One turn sends every row of this set to another row. A few are shown first. Where does it send the rows asked after them?
fifi:   82  -46  -37 -110 -120  -97 -162   92   33   90   -9  123   66    4  216 -263  356   34  374 -245  -26   68 -329  132 -134 -263 -137  -21 -119  -48  126  126 -104  502  158 -419  -39   49   54  -98    9  112
paro:   84   52  143  273  408  232    7 -454   93 -224   90  185 -166   43 -265  348  212   -6  388   88 -156   16  -51  -91   84  -82  -75   35 -328  180   66  -69  105  -24 -199  140 -236  -94  -54   99   65 -229
mur: -101   36  149 -244 -440  181 -131 -143 -154 -102 -119   18  249 -147  182  321    1 -253 -141  -32  370   49  162   19   52 -238   41 -321   43  231  207 -109 -120 -289  136 -377   71   33  -73    5   89 -116
Zab:  104  124 -120 -245  -49  -45  -84  293 -162   87 -237  137  110   56   15 -586   47   85  194 -297  275   24   67   76 -262 -214 -222  -43 -356 -107  169  -85   49  264  -78 -343    1  -72  286  173   85 -157
pelap:  191  113 -116 -297 -217 -240   12  117  105  249  -45  225   95  169  261 -420   19  244  251 -287  -80   29 -240  -65  -87 -337 -243  141 -152 -108   72   17  117  323  144 -114  -89 -192  266 -193   95   67
Ramo: -194  123  164  189   66  -95 -142   85  -55 -276  -73  294  302  165  211   39    8  -58 -146  315  394 -290 -111  -25  266    4  -23  -25  -24  266  -68   28  158  148  -34 -129  197  -35 -324  339  128  -85
Dube:   19 -149   98 -175 -591   95 -174   78 -129   87  316  -13   20 -254   91 -152  136  253  -73  123  256  344 -230  273  122  -90  177 -133 -289   47  308   95    3 -140  -73  304  120   96   -1   18  -98 -123
pelif:    0 -208  -74   83  -11  157   70 -282   -3  -71 -289  203 -291  154 -186  -48  179 -240 -370   53  277  -31  -26  252  -46 -463  121   53 -254  102  121   63  220  246  190  234   12  167 -150  324  341 -210
medag:  113  116   46  144   64  170 -111 -469  224   88 -111  151 -138   48 -124  118  -87 -172  435   15 -451 -178    8  -13 -124 -118  -97 -162  -35    0   60  -62  137  -68  196  258   42 -152  217  -49  -33 -471
Vit:  135  146  -67 -451  -88 -159   85  120  -10  232 -240  262  166  261  160 -381  127  -13  250 -170   12 -113  -19  202 -322  -87 -190  -37 -103 -132   44 -292  -45  277  153 -229 -141  -87  339   40   10  137
semun:  113  106 -177 -344  -23  -24   40  304  -54  142  -79  199  173  127   35 -277   79  185  166 -288  207  190   44 -183 -186   59 -108  217 -316  -82  178 -254  -33  -12 -242 -238 -286 -234  520  131   79   28
pokob: -391  378  216  -43   25   53  -28    0   25 -351 -352  205    1 -121    3  181   80 -184  -54  -25  233 -191 -202 -194 -137   95 -118   44  439   16  271   30 -197  -34  340   54  -40   72  128   49  229  235
lepit:  139   81  158  283  231  176  -81 -492  171 -219  168  204 -243 -174 -176   39  121 -117  310  -62 -376  -22  -97 -146   33   64   31 -105  218  151   45 -131  115  241 -145  105 -265 -156   22  -45  138 -290
Keluz:   37   55   90  -21  249  262  230 -499  -15  153 -186  -82  -13   95 -165  116 -113 -152  256  -68  -50  -56  255  -43 -140 -151 -286   -2 -267  -34   80 -145  157 -293 -137  112  -61   54   76  -12 -170 -483
napup: -241  248  273 -129  -20  -26  135  171   89   72 -186   32  -58 -103  104 -310   -7   34 -126  192   70  107 -269  242   -9  305   76  207   72 -313  150 -307 -256   80    5  367  -55  -14  -50  355  -27  404
Pinis: -112   15  -75   35 -202  326 -520   42   30   73  152  120 -227 -126 -180 -103  150  -97  -88  -70   44 -109  -85 -175 -192 -113  374  241 -162  273   66  -14  357 -223   93  246  -83 -243 -151  339  225 -450
kipu: -279   95   38 -282  -21  328 -188 -178  -32    0 -134   45 -323  -81 -168  122  254 -339  -55  -13  232 -106  -39  152 -514  -18  213  218   26  109  161 -455  253 -130  180   67 -373   50 -232  224  277  -91
sozil:  110 -107 -109 -133  -16 -105  -31  107  193  136  115  216  153   69  322    3  385  118  319 -195 -106  205 -304  -53  -22  -37   17  210  -82  -29   34  -97 -177  248  -20 -376 -297 -140  273 -127   18  317
zapu:  161    3  125   83  107  229  124 -491  131  166 -112    2  -27  -52  -49 -223 -231 -238  173 -156 -259 -162  214  -18 -153   14 -133 -191  270   35   44 -223  231  -77 -125   94  -51  -58   91  -95 -118 -552
nogab: -112  218  169  -73 -238 -122  -62  168  -40  149   26  113   58 -176   57 -377 -133  183 -163  256   75  205 -301   59  364  167   75  208 -186 -182  109  -68   14  317 -100  491   73  -32 -150  316   81   89
Riko:  -70  173  234  300  214  168  -22 -465  401  -74    0   24 -277  -96  -53   67    0 -125  470 -164 -261 -100  -70   18 -132 -145 -221   47   75   55   30 -246  221    3   56  131 -122  -72 -141 -212   23 -262
Ziga:   71   28  -86 -236 -176  121  128 -317   97   29  -71  225 -315  -51  -88  -39  -50 -155 -477    3   75  140   22 -129  -77 -216  269  254   79   78   79 -348  342   83  -39  309 -441 -226  111  128  523 -146
noza:   -3 -248   12  -51   58  113  465 -332  148  151 -149  172  -58  322   45   44  246 -384 -322  -57  106 -158  -85  134 -186  -25   66  308  215  174   55 -206  118   96  115  346 -126  231  -82   65   27  130
tad: -202   87  250 -170 -270  -52 -103   71 -127  181   79   65  160  -88  138 -138  189  -19   21  354  271  159 -239  439  216  154   55   72 -286 -103  186 -188    2  280  -20  194  130  302 -412  192 -142  117
vusuk:  -68   56  135 -282 -122  -89  -58  -30 -186 -115  103  268  382  370  182  292   13  -50  -23  240  318 -355 -247 -147   40  242  -60  212  260  354  172 -193  190 -124  -81   37   12   26 -227   70  -43   46
bazir: -114 -153  200 -256 -404  163   36   60   38  -11   68 -132 -103 -257  155  -58  250   95   -1   95  287  306 -138  479 -200   52  212 -152  -49  -86  256 -221 -294 -370   59  155  -20  147  105   60 -188  217
Sep:  -81  113  196  112  -82   -9 -314  146  136 -285 -343  262  -64   27   95  -17 -143  199 -184  -60  216 -230 -237  -82 -192 -230   39  -56  328  190  405  311   71 -337  219  122  153 -108  128   46  135 -108
gar:  126  -49  171  164  462  225  202 -444  -49 -169  102   65  -62   13 -215   45   34  -15  139 -124   32  -24   32  -94  -71   52 -139   87   13  194  153 -202  250  -42 -531   19 -319   36 -140   29  -35 -316
tozon: -285  386  151  128    1  -57  102  -11  122 -264 -152  267  195 -176  183   85 -129  -71 -267  120  240   -4  -92 -417  390   38  -40  118  118   42 -114  -40  -34  114   50   24  -37 -260   75  119  431  113
lize:  243  -42  -25  -22  232  249  121 -488 -272  -36   16  117   21   77 -367   75    2 -139  148   24 -148  -77  156 -192  -17   83  -80 -114  -82  104  213  -23   89  -35 -355  154 -181  -25  185  161  -53 -500
Reri:   24  -68  183 -319 -465 -101   71   31   11  290  341   97  193 -105  268 -107   96  141 -123  272  160  298 -243  244  240  240  143  154  -30   31  191 -329   99  -27 -183  323  -99  118  -78  -85 -152  141
Buvon:  -22 -197 -143  152 -245  202  243 -192   68  213  133  112   35   62  -84 -114  141 -240 -314 -270  -13  -24 -135 -374  217 -110   97  354   17  241   34  263  129   99  101  542  128  -34   76   66   99 -159
sig:   -2  -29  147  -89 -370   52   52  152  135  -33   27  -50 -157 -295  129 -341  -44  316 -253   48   80  336 -185  189  -17   59  285  -47   80 -158  205 -105 -199 -371  -58  389  -65 -208  326  189   -8  164
zotif:   80  -45  221 -115 -241    7  -79  -61  310  -65 -213  265  173  113  357  166 -146   40 -292   48  177  -54   27  -15  -26 -212  217 -187  278  222  132 -172   19 -601   83 -138  -39 -242  243   47   93    5
sema:  -96  115   28 -332 -505   55 -168 -118 -317  -98  152   42  294  -16   55  266 -176   11  -90  -76  367   10 -122 -431  170 -115  -79   91   65  282  314   85  166 -189  -70   19   56  -43 -107 -130   90 -163
gen: -155  -53   11   -7 -126  324  -26  -75  291  337  273  110  111  -89  114  -57  191 -297 -130 -133  -98 -124   36 -179 -102  240  368  346  136  254 -218 -354  176 -375   23  143 -236 -253  -83  162   46  -95
Piza: -333 -139   -5  174 -122  421  -13 -123   34  213   67  -96   45  -56  -69   36  464 -524    8 -225  108 -186    6  -38  -60  -43  110  146 -158  240  -91   79  -78  -50  293   99  190  130 -241  203  -75 -136
Faz:   56  -90 -137 -165   91  117 -143  347 -105  -18  -45  167  165   69   21 -177  401   50  345 -235  253  133  -87   20 -298  163    9   95 -195   -8  291 -109 -198  146 -250 -491 -242   19  298  166  -50  105
Funi: -199   72  194   66 -108   85 -143  297   57 -154 -260  -68 -202 -210   -2 -402   26  197 -102  113  189  105 -251  311 -121  -34  146 -100 -157 -226  247   69 -269  -64  105  341  154   -1   15  442   -5  148
vot:  130 -161 -139   59   15   12 -236  339   85    3  113  160  105  -16  139 -231  314  286  264 -334  138  234 -246 -156  -30 -125    3  215 -297   54  198  156  -47  163 -275 -397 -212 -136  230   34   26   24

Ziga -> kipu
sema -> vusuk
Zab -> semun
Now find these:
paro -> lepit
Dube -> Reri

One turn sends every row of this set to another row. A few are shown first. Where does it send the rows asked after them?
Tipa:  -37  121   37 -263 -197  172   20  149 -161  359   11  433  198  -93  -19 -137 -163   52    4
pir:  301   81  -75  149 -506  190  -52   11 -137  260   94  268 -141 -110  -72   73  198  342   35
zozet:  405   10 -160  103  -37   42  213  222  207 -526  -40  168  107 -187 -224  289   81  -17 -150
zapam:  503  -32  -49    7 -273 -275 -126  -60 -199   -9  309   50  231 -239  134  143 -280  147   95
tugag:  223   21  -46  110   -6  187 -159  -71 -121  218  134  303 -201  -36 -227  472 -178  -64   54
Moga:  380   -5 -276  123 -149  -37 -303  106 -269  -96  -89   14   91 -277  252 -387   38 -145    9
pizan: -139   90  111  324 -160  164  -86  406  -32 -259   -4    7  355 -108 -279  328   78  154 -348
Pimu:  148  -50  139  -60  -61 -281  175 -121 -117  100  -17 -108   59  -33 -237    7  245 -198 -133
vesa:  457  -81  -85   60  -33  208   30  249  120 -554  -15   32  227 -179 -184  242  157   42 -238
Kobi:  293 -435  -22  281 -161  177 -205 -230  -55  -33  194 -170  261   14 -248   22 -180 -150 -304
dig: -303  190 -150  443 -177 -188  -27  -17  131   62  -67  341   71  -52   80 -179 -260  -12   47
bupa:  126  341  160  -15  -18  175 -215  -52  273  296   62  -11  354 -167 -372   56 -240  -31 -235
bozut:   21 -163  -47  254  -76  187 -235  -60 -252 -111  275  185 -125 -398   33 -123 -189 -382   21
Tifaz:  348 -218  -65  -52  -34  149   15   49 -203  212   32  283  395   83 -167   71  232  218  141
Sebaf:  -27  241 -231 -168 -449 -162 -377  143 -151  128   94  -31 -118   -8 -141  -64 -110  -67 -273
furav: -126  112   28  313  112  185 -140  -43   60  -22  405  -81   25 -341 -315  -27  211 -195 -224
Rapo:  130   31   73  399 -127   61 -382  420 -232  205  -24  -49 -100 -305   -8  -11   75   42   86
vab:  240   15 -205   44 -140  166  201 -220  233   -3  269 -133  171 -237   44 -182  200 -383 -132
lel:  111  -74 -296   28   79 -254  -16  354  337 -248  -42   20  224 -145   40  -49 -175  313 -236
Nekis:  184  -76 -275 -131  130  -34   20  353  215 -240  -75  -64  278    2  138  -46  -64  279 -258
nelap:  198  -93 -413   81 -234  -22   73 -156  203 -182  -33  450  -17   75  115 -233 -251  -23   47
rupoz:  320  336 -193  169 -307  104   48  -77  -99  122   -6 -160  481  124  210  160  -66  -62 -333
bodiv:   25   62 -222  188 -527 -100 -335 -120 -113   10  296  -38  182 -124  -56  -67  329  -86  172
tuk:   26   54  297  325 -403  -42  -20   -7  204 -367  -13  370  247 -206 -351  -76 -169 -122   31
pigu:  -41   74  134  477 -465    5  -50  -47  102 -176  118  499  161 -233 -354    3 -146 -126   39
tabug: -250  110  -77  285 -190   90   18  390  -64 -370  -36   -5  299   48 -226  339  -14   33 -251
vuga:  -96  -58 -336 -109 -115  -71 -331   47  264 -306  -81  281  375   77 -194   86 -102  -57  109
Fidi:  -21 -100 -326 -203   63  -71 -162   62  166 -288  -68  177  322  133  -50  -27  -48 -150  197
deneb:   54 -106 -119  111 -217 -121  160 -137  115  320  440    9  364 -113  156  -72   56  244   10
nulif:  477   52  -75  465 -161  -45 -274  347  112  174  156   22  -44 -127   -3  -59 -253 -279 -330
Zif:   50  143   41  562 -417  173  -54   62   44 -263   73  131   67 -384 -140   26 -199  310 -424
tuve: -191  180    6  513 -101 -173  -14  107  205  -19 -226  312  172   23  149  -63 -214   13  -21
geno:   28   37    3  359 -392  151   15   15   32 -434   33   73  115 -261  -98    8 -356  399 -355
ripun:  114  312  -67  187 -350  314   74  266   39  244  451  351  216 -133   81  -21 -236  -23 -345
Gem:  117 -168  -84   36   27  544 -172  126   17   67   60 -228  -17 -364  -23 -140 -247  -74 -276
ritel:  394   96  145  -67 -306  446 -228  419   17  144   47  195  214 -297 -256    8 -142 -100   19
Gatob:  191 -153 -364  240 -254   82  -32 -171  247 -248 -189  450  -83  109   66  -74 -189   43 -121
puzam:  482  -91 -124  283 -218  265   -7  141   47   52  536  156  495  -46 -110  108   61  222 -187
sinu:   53  -73 -156   55  -76  432   73  229   64  204  241  -29  518   35   92  126 -143 -325 -112
Zigu:  128  229 -308  147  -51   88 -283   34  -36  -23   42 -284  230 -130  -97 -238  411   66 -269

Gem -> sinu
furav -> puzam
Now find these:
lel -> vuga
pizan -> vesa
nulif -> bupa

One turn sends every row of this set to another row. A few are shown first. Where does it send the rows asked after them?
lan:   11  299  203  -94 -126  136  173 -160  461 -141  -38    5 -209  362  199  253  242   37 -150  240 -110 -192  -79  113  -38  137
miv:  137   99 -114 -145  -76   30   -5  203   62  -90   -7 -292   43 -129 -107 -393 -349  142 -228  101 -156   68  206 -106  -97 -219
gema:  335  -72 -146 -195  326  122   85  -64 -152   19  278  -66  223 -245  248 -135  104  277 -145 -200 -105 -171 -223  -33   26  217
lilub: -159   86   60 -164 -240 -116  -20  540 -271  250  -18  -71 -121  258  218 -278 -282   20 -332  190  -40   44 -137 -114  -63  248
podil:  136 -114 -244   77   96   92  248  341   45  -72 -154 -224 -298  -68    6  -25 -151   94  244 -108  165  141   33 -140 -220 -341
litur:   99  -62  -22  -40  -52 -107   18  210  301  268  -50  343 -233  -53  132  170  430 -203 -266  -37  -47  308  -45 -235 -155   53
kebi:   87  -18 -112  -43  -92 -218  -91 -201  308   58  594  192   21  283  216   54  108  -92   10  246 -356   99  -69  -23   62  277
kek:  -19 -185   73  104 -147  -19 -162  357   27  202  278 -275   17  119  236  462  111   -8 -140 -157 -465 -233 -195  143  146   33
tege: -120   41  -98  175  476 -183 -220 -133 -171   81   -9   42   62  119  -36  106    7  343   63 -171 -207 -337 -211  136  194    2
fol:  420   96 -189    7   36  106   66   97  254  186   20  280  -63   41  146  -28  378    7   39  212 -250 -231 -296 -446 -359 -124
tufu:   54   22  -55 -111  136 -133  -85  468  -75  137   39 -102 -178  196  331   80 -208  -16   35  -21  366  -93  -99  -34 -494  213
kazib:  -29  195  288   62 -120  232 -216  160 -161   86 -214 -160   11  279  242 -348 -174 -110  -97  -89 -368   61  186 -180  -57   31
nizi: -191   42 -111   96 -393  -77   47   85 -494  187 -131    6  -60  318 -209 -301  -86  117   97   70 -176   33 -161 -163  -73 -106
risud: -138    3  156 -218  149 -450  225   -5    6  218  -25  -32 -162  434  200  230 -165   28   -6 -106  262  134   58 -195 -191 -142
nefu:  132 -126  -75  -71  305  -50  301  -70  -42   48  -76   31  -44 -110  191  -60  -59 -197 -334  295 -236   13 -354   52  160  377
Tume: -117  173  -73 -188   71 -169 -159   32 -138  218   39   52  211  346   54   46 -289  341 -154   70 -119  101  362 -259 -154 -195
salep: -320   57  -56  219  127  104  101 -266 -154  176  -36   92 -222   52   59   92   65  -74 -107 -302 -108  140 -204  -29  374  228
som:  146   63  517  130  204   29   75  193   27   34 -180 -219  -67  358  415 -152  -17  131  307 -160  -31  -75   75 -118 -103 -153
Luz:  205  128  133   46 -190 -144  297  -63 -169  -23  -56    6 -280  157   49 -269 -146  -68  327 -125  204 -100 -265 -179 -270 -190
Napob:  -38  -51 -100 -120 -125  120  187  153 -221  139   89 -119   71  461  243 -376   56  542   10  254 -198  191  144  -74   53  -20
gupez:  159  401 -114   81  319  229  -38 -330 -109  135  -50  232  -93   65  329   33 -229  -33 -152  -97 -198 -349 -170 -186  169  119
leraz:  178   96   25  284 -284   28  -28  316 -113  327  587   97   13 -132  176  164   75  123  -54  -94 -242 -294 -324 -207   54  -19
Budiv:   72 -154 -114   -7  372  -64  306  353 -216   81  -34  258  -35  -81  227   14   51  367  -82  -60 -193  117 -266  -67  452  178
nokir:  177 -174  -72    7  -41  -72   -4  284  310  106   33   45 -185  137  247  152  -14  -88  -16  -42 -733  -34 -113  -63  451 -276
ren:  161 -113 -106    9  130  182  285  102  -52   53 -181  -83 -328  538  548 -144   71   76  287  215   -2  153   98  -19 -188   85
sedut:  -54  268  122   56 -126  -99  181  344  208 -247 -128  166 -482   94   18  174  296  130  -18  -89 -129 -180  -86  118  280 -202
tego:   97 -180   39   44  224 -189 -183  442   59  160   20   55 -132  142  240  -12  725   71   57  -37 -344 -115 -109 -117 -152  -59
lukin:  -60  387   23 -237  -96   -9   37  171   62 -117  306  -29 -169  224  151  265  327  270  -18 -180   35 -490 -241 -135 -104   -7
vig:  282  195  -58  353 -166   52   48   85  -32  -37  442  278  -14  161  211  121    2  119  205  421 -441 -298 -190  -26   65  143
Burul:   98   51 -352 -214 -234  -43   57   28  260 -108  366  270 -179   86  156  262  -59 -113  -35 -175 -401  186    4 -195  322   -4

gupez -> gema
ren -> Luz
Now find these:
leraz -> kek
lan -> fol
Napob -> nizi

